(in the rows, 128 means zero)
A single turn carries every row of the set below to another of its rows. Some are shown first; where does it send the rows asked next?
kovak: [ 92 136 122 116 144 137 146  74 121 128 140 115 151 139 169 115 126 107
 138 146 145 130 106 128 131 106 103 139 116 166 138 127 119 116 121]
zez: [107 113 149 103 177 127  92 130 163 130 120 142  98 141 125 154 110 107
 100 100 151 157 140 130 161 142  95 145 170 130 144 103 117 127 131]
Pota: [115 137  91  83 137 101 119 127 156 112 132 102 120 169 116 126 127 143
 148 117 128 120 115 102 127 139 127 117 129 112 170  94  89 107 148]
taboz: [117 162 145 104 139  79 100 110 126 126 122 144 148 150 121 170 122 151
 169 103 165 116 127 111 108 142 146 146 135 131 166 117  99 152 125]
sim: [144 170 127 127  97 101 145 105 152 148 113 158 145 117 129 152 120 118
 157 105 134 137  85 136  95 132 145 133 157 145 138 143 121 138 139]
Dav: [112 152 147  96 136  75  92 103 145 138 120 143 145 145 105 157  97 141
 148  98 158 123 121 100 104 133 145 151 131 130 161 104 110 142 118]
Mulo: [125 105 116  82 145 148 134 108 114 120  92 136 113 137  81 119 144 147
 112 115 138 149 133 114 125 131 140 148 148 103 169 142  77 127 113]
gesa: [ 95 122 122 139 137  91 116 102 139 139 146 124 143 143  91 157 124 123
 158 106 162 124 100  79 145 119 106 101 122 134 130 141 136 134  97]
Tenu: [104 139 114 121 174 147 102 123 179 123 127 159 104 110  97 131 115 107
 124 133 136 173 140  71 132 122 120 122 142 133 137 130 126 152  93]
magak: [144 115 150 126 131 100 142 111 119 122 124 126 121 153 122 121 185 112
 140 107 112 144 100 164 127 148 129 103 163 112 143 129 129 119 135]
Vovi: [124 129 138 144 138 129 156 129 103 150 137 112 131 160 121 125 109 119
 115 115 140 143 125 151  92 105 116 140 158 126 131 153 140  90 118]
dibo: [118 105 155  94 182 136 105 140 165 126 131 127  99 146 127 133 130 104
  98 107 145 174 137 129 144 138 104 140 162 136 148 104 135 113 138]
dis: [105 119 125 117 159 127 135 130 118 136 143  92 127 171  87 126  85 107
 156 108 123 132 157 131 140 134 147 137 140 131 131  90 142 116 137]
nibef: [122 158 115 135 148 125 142  90 113 126 119 160 134 111  98 128 118 118
 132 144 151 170 148 104 148 128 126 153 172 123 129  86  86 160 112]
zemid: [102 127 128 136 138  99 101 109 155 137 149 133 125 144 100 147 119 108
 164 106 165 133 103  71 155 132 100 107  99 140 139 131 123 130 102]
peka: [146 133 126 111 156 127 121 146 125 100 130 143 122 120 120  95 173 133
 170 124 143 166 138 138 103 161 168 150 146 111 159 137 109 133 136]
bir: [130 141 104 136 153 117 136  90 109 115 110 156 139 111 101 126 116 116
 130 148 138 152 144 110 152 127 131 166 156 114 130  92  78 162 115]
febe: [149 134 136 119 152 146 124 148 135 114 128 135 111 143 123 104 188 119
 162 122 141 160 134 122 114 163 161 140 123 112 166 161 116 143 138]
kamef: [112 130 133 145 142 133 149 122 119 139 138  95 134 169 129 120 107 128
 116 116 141 135 129 147  99 110 121 159 154 137 127 150 134  85 117]
voz: [127 139 103 109 178 174 136  93 115 110 128 138 137 153 151 142 127  94
 141 112 117 117 140 110 155 115 129 129 124 153 147 168 129 159 123]
laku: [141 109 109 132 162 159 115 162 136 129 145 138 118 124 128 140 131  93
 145 108 161 172 113 144 156 154 135 159 136 120 138 160 145 129 160]
mamab: [110  99  89 130 174 158 122 157 146 129 140 132 122 109 133 134 126 109
 147 113 162 168 114 142 155 146 117 150 140 127 134 162 143 125 151]
raf: [126 174 144 125 124  88  97 121 150 136 137 147 143 147 118 165 108 141
 168 100 173 122 116 100 117 139 134 147 126 132 163 107 103 149 128]
mak: [134 109 104  79 144 140 134 115 128 110  97 124 124 139  81 127 139 143
  99 117 134 143 128 110 132 113 146 152 155 103 159 132  79 137 114]
giduz: [ 96 133 141 116 150 143 116 108 180 149 118 157  98 107 105 121 119  87
 124 131 142 169 133  76 138 130 112 120 128 151 139 126 121 150  99]
nepep: [122 117 161 105 165 151 101 134 153 145 125 150  91 127 119 151 116  94
 106 108 156 174 135 140 154 140 108 150 160 129 139 102 122 128 138]
zilir: [131 131 137 116 170 144 120 149 126 105 134 139 112 130 133  95 181 125
 154 139 147 173 147 132 113 152 153 140 139 113 168 148 116 151 126]
vug: [115 133  92  84 141 104 136 131 152 104 135  97 115 155 103 111 120 146
 147 115 127 129 123 114 128 121 129 110 136 122 168  86  92 117 147]
Kela: [ 94 128 123 149 163 108 100  98 141 147 145 131 137 139 102 163 114 116
 142  98 168 124 113  82 145 121  92 123 114 145 127 141 144 129 106]
Nuvo: [ 88 135 115 113 143 126 150  79 124 137 126 117 152 134 159 122 136 103
 147 143 155 141 110 110 123 113  93 132 112 169 128 135 109 107 119]
vapo: [ 87 149 135 122 152 135 114 111 188 136 120 154 117 117 114 128 107 100
 122 135 133 158 140  75 126 120 124 120 147 143 138 131 129 159  83]
pil: [154 131 159 115 117 108 142 105 128 132 116 133 113 154 118 127 186 115
 151 102 121 144  96 148 108 144 131 104 149 122 142 146 113 111 129]
zufo: [151 196  85 163 157 123 138 125 135 101 135 150 128 144 146 141 118 119
 128 116 118 131 134 113 122 126 128 134 158 115 157 145 107 158 139]
dif: [133 112 100 136 175 163 130 136 146 121 136 139 130 105 151 131 152 107
 139 107 148 169 106 153 153 148 119 159 147 124 130 158 138 119 153]
Repa: [127 159 111 125 113 109 147 105 150 140 106 151 155 114 141 146 125 116
 167 112 111 131  94 149  97 142 163 135 154 136 140 147 131 143 141]
sakem: [154 179  82 162 167 123 142 117 129  95 131 155 124 140 147 132 119 130
 140 120 121 128 145 111 131 121 115 137 159 126 143 148  93 152 130]
Kup: [118 132  99 111 168 174 130 104 128 106 115 139 145 148 149 132 128  84
 142 101 123 122 141 112 164 132 131 137 111 150 159 169 128 154 127]
melig: [132 164 117 126 114 110 139  83 149 130 112 167 161 112 126 148 126 122
 163 104 107 129  86 126 106 127 151 120 141 132 140 141 123 156 126]
Lidu: [141 126 160 128 130  97 140 105 111 121 135 126 140 157 120 118 178 120
 162  95 121 129 106 152 110 144 130 103 145 135 146 130 137 117 143]
dus: [116 120 127 116 148 132 126 138 127 136 150 108 137 172 100 126  83  96
 152 102 130 137 154 132 159 135 139 132 151 125 135  81 149 119 134]

gesa moves to magak
voz moves to kovak
Where do these go?
nibef moves to zufo
giduz moves to sim
Kela moves to Lidu

A single turn carries every row of the set below to another of its rows. Some are shown first; where does it send the rows asked next?
fid: [172 127 145 119 129 187  92  85 176  92 120 139 140 166 147 154 133 146
 137 100 114 143 116]
kosef: [160 136 125 140 135 150  96 122  88  55 141 162 111 118 182 123 159 156
 159 126 127 151  81]
nekad: [192 163 142 128 110 180 106 155 129  91 124 106 138 154 132 152 143 154
 135  90 123 151 134]
mif: [129 100 164 118 112 144 121 140 117 114 107 150 103 122 145 160 150 130
 179  85 152 140 150]
Vuli: [136 106 160 121 103 134 120 134  95 127 112 168  90 162 162 160 137 120
 178 107 137 134 146]
tib: [143 118 160 120 104 148 148 125 102 110 110 160  85 151 148 161 133 106
 174  95 135 129 133]
mimo: [154 119 125 155 151 124  75 117 125 129 137 130 134 135 144 111 160 186
 158 118 145 145 107]
zupu: [179 136 138 126 150 159  67  91 130 100 124 187 138 159 161 133 117 116
 149 126 108 141 100]
Nugeg: [171 141 117 165 151 164 115  94  80 104 152 153 127 168 162 137 134 126
 164 115  96 142  84]
noso: [118 102 152 133 112 146 118 125  89 105 134 170  97 130 156 165 154 119
 195 104 135 128 123]
Div: [197 145 141 136 146 165 131 117 134 121  99 114 133 166 139 136 121 142
 130  80 125 160 131]
pari: [193 171 129 149 121 170  95 140  84  88 153 148 131 165 157 160 127 118
 148 115 107 133  99]
vosol: [175 138 118 167 143 132 102  91 104 125 153 148 116 174 161 138 127 144
 147 127 128 123  78]
tud: [185 138 133 144 131 141 125 104 150 130 117 107 117 174 136 129 132 170
 127 101 143 138 113]
tumo: [168 127 143 125 126 162 103 134 143  62 116 120 123 112 168 144 158 181
 134  92 154 161 116]
vok: [201 154 140 128 127 154 128 119 114  67 112 149 102 148 181 150 115 130
 120 104 140 145  96]
lakog: [128  96 162 124  97 144 118 132 112 124 118 152  97 157 161 175 146 134
 177  97 143 134 151]
sed: [164 150 129 142 130 163  64 162  92  87 148 137 149 124 144 131 167 160
 168 114 117 154 119]
noset: [151 125 135 115 140 171  72  99 146  89 119 158 139 142 138 100 162 161
 167 125 102 157 113]
kezel: [120  99 155 123  97 142 120 130  96 119 122 160  90 157 158 154 157 136
 189 110 132 136 142]
geka: [149 111 128 155 162 158  74 125 118 111 137 126 159 118 150 133 164 174
 168  93 128 165 123]

Nugeg moves to geka
lakog moves to Vuli
mimo moves to tud
Where do these go?
noset moves to fid
tib moves to noso
nekad moves to pari
vok moves to kosef

A single turn carries every row of the set below to another of its rows. Some are shown first; where does it send the rows asked next?
ruz: [122 116 102 103 135 135 129 105 152 145 155 131]
roru: [117  99 150 144 130 107 121 102 138 107 119 162]
fifid: [112 103 148 116 123 100 142 101 125 140 122 153]
sol: [124 139 115 126 100 178 144 111 127 129 148 147]
ret: [145  97 120 151 117 110 110 129 104 145 100 123]
zat: [128 140 114 130  99 148 133  99 151  94 102 147]
mabe: [121 138 143 136 150 182 135 120 101 105 125 134]
rotil: [112 107 158 102 119 134 100 106 147 116  98 115]
zet: [104 133 124 107 143 128 123 155 141 151 108 157]
Zunel: [133 117 144 126 101 144 108 171 157 126 107 134]
sis: [119 130  88 150 113 158 107 137 155 126 124 116]
zozev: [135 133 136 100 102 162 142 118 140  86 133 137]
Fet: [140 158 145 118 116 125  98 127 105  98 117 105]
kare: [144  95 159 131 144 137 140 131 121 108 127  90]
setug: [134 158 110 134  99 119 138  96 132 136 101 144]
pelu: [125 111 117 129 163 142 150  97 154 132 136 138]
panu: [121 110  97 106 110 131  92 118 145 128 142 121]
gur: [114 123 108 119 143 165 163 139 136 146 136 119]
siget: [142 146 146 142 144 136 108 124 102  90  98 137]
Zuf: [148 117 173 116 120 122 107 118 139 139 152 130]
pudok: [127 114 154 132 135 134 101  98 148 138  85 138]
muz: [117 152 121 160 101 126 124 112  92 127 113 111]
pev: [116 140 156 133 129 101 152 151 152 124 140 113]
Tem: [115 127  99 117 120 171 131 141 155 132 141 107]
lud: [132 104 166 132 121 121  99 114 146  97 143 138]
zudud: [130 132  91 170 115 131 113 141 130 147 122 123]
pevak: [141 167 129 112  98 111 123 114 112 138 122 112]
buput: [113 110 127 155 151 147 142 155 111  97 119 106]
vubo: [111 114 115 146 161 157 164 141 121 126 116 125]
dalif: [125 119 128 148 128 129 128 165 101 113 139  91]
potez: [147 122 162 128 133 123 113 104 139 166 117 143]
kurot: [148 142 146 132 149 141 146 122  97 120 112 163]
Maso: [153  97 148 136 126 117 134 137  99 142 118 100]
lalo: [115 146 110 157  80 140 117 108 116 115 121 119]
nufun: [124 137 127 133 134 187 147 112 116 123 135 153]
padom: [ 95 139 145 123 147 112 130 149 155 101 129 118]
kes: [119 141 109 135  77 161 126 110 130 118 141 129]
Guziv: [120 154 141 145 123 134 129 122  77 127 120 102]
sutu: [147 136 148  98 123 153 160 126 111 118 141 149]
Fifof: [122 125 136  99 114 139 113 171 144 150 117 143]
biked: [108 105 157  86 112 115 128 110 130 134 123 121]
duli: [134 130 111 157 116 118 126 157 105 147 139 106]
makeg: [130 100 100 137 108 120  84 124 128 124 108 125]
giful: [ 89 136 128 122 158 121 122 146 151 117 107 146]
tof: [134 133 153 159 118 105 154 152 153 138 118 131]
fisa: [131 100 142 140 165 149 145 110 146 102 124 115]
Tibom: [120 146 151 134 143 160 129 127  84 110 126 107]
fiv: [138 121 147 161 108 128 127 159 160 125  99 139]

fisa moves to panu
kes moves to Guziv
Where do these go?
pevak moves to kurot
potez moves to roru
Zunel moves to pev
vubo moves to sis

A single turn carries every row of the set below to another of its rows. Some are shown first; where does it send the rows asked next?
fira: [101 138 151 130 117 136 118 161 135 144  93 149 114 136]
Luzi: [142  88 153  92 146 140  95 136 163 103 107 103 114 144]
fosa: [116 100 140 102 129 126 136 129 135 129  74 174 103 139]
zeg: [135 121 132 171 165 135 120 122 162  94 103 104 118 167]
vom: [115 105 118 155 115 127 132 128 134 134  94  66 124 154]
rakel: [138 131 149 128 161 130 139 147 147 121  56 133 138 132]
Farup: [129  67 103 111 147 133 126 108 147 117  93 110 141 183]
vul: [107  74 144 116 134 149  95 121 147 112 109  86 108 137]
pigi: [109  93 156 136 144 130 135 141 103 128 107  91 100 124]
Ruk: [131 105 116 156 136 145 116 113 156 129  91  92 129  96]
Kas: [109 131 125 137 152 111 127 140 167 136 103 150 133 180]
lobuv: [121 146 121 140 150 120 122 109 113 109  95 124 107 105]
mel: [126  99 140 124 106 125 113 127 100 141 116 157 122 119]
Zitag: [126 103 137 105 138 139 120 136 163 140 109 179 124 143]
Lapo: [151  88 147 113 163 134 124 129 126 106 143 103 105 142]
mopo: [140  70 162 110 150 136 154 133 141 126  87 119 103 142]
Mafe: [145 146 104 164 118 137 106 124 110 110 107 120 130 136]
pep: [128 121 124 151 117 112 110 122 185 145 125 130 131 148]
fuzod: [109  84 118 106 147 138 107 131  92 118 117 107 126 122]
zipir: [132 102 140 141 160 123  83 114 134  84 105 123 146 165]
miv: [123 141 121 118 134 134 108 132 124 120 141 160 104 143]
tatem: [136 126  90 137 108 119 137 117 134 156 115 139 132 130]
kivof: [124 113 106 127 124 128 102 105 131 101 110  78 105 168]
bediv: [152 113 116 126 139 133 167 104 143 103 118 111  94 139]
nide: [128  78 116  96 131 160 134 125 104 119  91 104 114 138]
fasi: [151 132 143  97 146 131 101 146 145 105 127 147 112 153]
bunam: [122  89 144 115 152 150 124 144 124  97  98  99 112 187]
zamik: [ 90 119 143 127 136 122  95 152 118 136 116 135 129 117]
Besa: [109  94 149 113 140 132 136 135 115 102  65 121  95 167]
zol: [157  97 107 146 137 136 104  94 166 110 107 155 137 144]
Ruri: [152 102  96 143 160 147 160 122 122 117  79 125 140 146]
gigu: [137 137 117 151 122 116 146 141 148 139 101 144 131 185]
Rul: [119 108 132 139 118 128  91 100 120 105  75 109 123 109]
bopan: [134 109 131 131 186 119 108 111 161 107 115 144 140 130]
kod: [118  97 119 118 115 139 119 135 136 138  69  73 139 150]
sud: [104  73 132 147 154 125 158 116 159 133 109 116 134 128]
kon: [115 133 109 123 124 113 106 108 176 141 120 136 109 126]
luvuk: [160 104 130 112 137 140 125 127 119 104  53 130 152 149]
fafil: [133 113 152 150  82 122 112 115 165 112  96 130 119 154]
pef: [126 111 137 170 125 137 121 140 151 130  58 136 154 151]
dok: [140  68 112 131 129 133 149 114 162 136  84  98 137 163]
Fivo: [149 100  98 137 138 128 129 108 138 112 130  85 121 173]
Dolo: [162 100 120 121  97 137 117 126 138 132 119 134 164 130]
dure: [131 149  96 114 127 125 139 142 129 153  98 139 134 139]
Zaber: [139 101 168 128 119 122  86 139 148 125 134 147 123 142]
Fumeg: [145 110 161 124 116 123 129 145 117 123  96 166 113 169]
mirot: [119 107 123 158 112 119 129 123 107 111 116 148 147 177]
fiziz: [137 127 144 144 146 135 149 157 143 122 119  79 137 139]

dure moves to Farup
zipir moves to lobuv
Where do these go?
nide moves to Zitag
mopo moves to Zaber
Ruk moves to pef
fiziz moves to mirot
gigu moves to Fivo
fosa moves to Luzi

